[[128 121 119 140 113 103 129 120]
 [119 120 116 116 111 126 147 139]
 [132 126 133 110 118 137 139 105]
 [134 134 126 140 137 149 136 109]
 [157 128 137 131 113 123 129 128]
 [142 125 133 124 118 135 114 104]
 [110 109 118 134 131 135 111 134]
 [123 118 132 132 123 106 132 151]
 [125 115 111 143 120 109 130 122]]
=>
[[122 130 109 120 143 111 115 125]
 [151 132 106 123 132 132 118 123]
 [134 111 135 131 134 118 109 110]
 [104 114 135 118 124 133 125 142]
 [128 129 123 113 131 137 128 157]
 [109 136 149 137 140 126 134 134]
 [105 139 137 118 110 133 126 132]
 [139 147 126 111 116 116 120 119]
 [120 129 103 113 140 119 121 128]]

[[141 147 115]
 [144 106 135]
 [151 132 120]
 [151 132 119]
 [147 116 129]
 [148 125 124]
 [151 133 118]
 [126 146 118]
 [130 143 118]
 [113 120 137]
 [149 142 115]
 [125 116 135]]
=>
[[135 116 125]
 [115 142 149]
 [137 120 113]
 [118 143 130]
 [118 146 126]
 [118 133 151]
 [124 125 148]
 [129 116 147]
 [119 132 151]
 [120 132 151]
 [135 106 144]
 [115 147 141]]

[[121 141 119 118 110]
 [113 136 142 146 134]
 [128 119 127 126 111]
 [137 128 130 132 136]
 [116 128 140 120 134]
 [133 132 142 131 134]
 [129 124 138 147 132]
 [133 121  99 122 131]]
=>
[[131 122  99 121 133]
 [132 147 138 124 129]
 [134 131 142 132 133]
 [134 120 140 128 116]
 [136 132 130 128 137]
 [111 126 127 119 128]
 [134 146 142 136 113]
 [110 118 119 141 121]]

[[125 134 124 131 121 137 116 137 135]
 [135 103 118 131 134 127 120 139 123]
 [124 145 119 145 130 125 133 131 117]
 [121 117 112 122 125 145 142 116 130]
 [125 103 132 121 143 133 108 122 108]
 [131 124 124 137 119 141 133 124 106]
 [127 129 114 135 127 110 131 145 133]]
=>
[[133 145 131 110 127 135 114 129 127]
 [106 124 133 141 119 137 124 124 131]
 [108 122 108 133 143 121 132 103 125]
 [130 116 142 145 125 122 112 117 121]
 [117 131 133 125 130 145 119 145 124]
 [123 139 120 127 134 131 118 103 135]
 [135 137 116 137 121 131 124 134 125]]

[[134 132 138 139 145 135 125 129 125 117 134 112]
 [128 124 117 131 112 119 125 130 127 134 133 131]
 [132 130 114 138 117 119 124 141 122 135 132 131]
 [136 136 128 133 139 135 129 140 118 123 129 124]
 [136 128 120 126 118 130 128 132 119 123 142 123]
 [134 127 129 123 123 134 136 151 120 124 138 122]]
=>
[[122 138 124 120 151 136 134 123 123 129 127 134]
 [123 142 123 119 132 128 130 118 126 120 128 136]
 [124 129 123 118 140 129 135 139 133 128 136 136]
 [131 132 135 122 141 124 119 117 138 114 130 132]
 [131 133 134 127 130 125 119 112 131 117 124 128]
 [112 134 117 125 129 125 135 145 139 138 132 134]]

[[139 124 108 145 134 122 126]
 [127 118 147 119 102 138 111]
 [131 130 120 128 134 128 151]
 [134 130 117 146 136 133 114]
 [125 120 147 114 110 128 110]
 [129 132 123 131 137 126 151]
 [132 127 125 146 140 131 110]
 [117 130 144 119 104 135 111]
 [128 135 131 130 138 127 149]
 [131 128 129 145 141 129 108]
 [116 128 151 112  99 134 108]
 [126 129 125 130 140 128 149]]
=>
[[149 128 140 130 125 129 126]
 [108 134  99 112 151 128 116]
 [108 129 141 145 129 128 131]
 [149 127 138 130 131 135 128]
 [111 135 104 119 144 130 117]
 [110 131 140 146 125 127 132]
 [151 126 137 131 123 132 129]
 [110 128 110 114 147 120 125]
 [114 133 136 146 117 130 134]
 [151 128 134 128 120 130 131]
 [111 138 102 119 147 118 127]
 [126 122 134 145 108 124 139]]
---
[[141 133]
 [153 137]]
=>
[141 137]

[[117 156 152 127]
 [ 98 129 150 146]
 [126 114 130 124]]
=>
[117 129 130]

[[128 123 142 110]
 [151 122 142 134]]
=>
[128 122]

[[ 99 139]
 [128 141]]
=>
[ 99 141]

[[132 142]
 [150 148]]
=>
[132 148]

[[124 129 129 128]
 [127 120 121 124]
 [131 127 128 124]
 [131 153 140 137]
 [130 103 104 117]]
=>
[124 120 128 137]

[[122 122 129 129 125]
 [150 141 129 129 129]
 [121 123 128 130 126]]
=>
[122 141 128]

[[103 112]
 [124 126]
 [107 114]
 [106 114]]
=>
[103 126]

[[145 115 138 125]
 [126 128 123 133]
 [112 136 107 139]
 [105 138 102 124]
 [132 128 132 129]]
=>
[145 128 107 124]
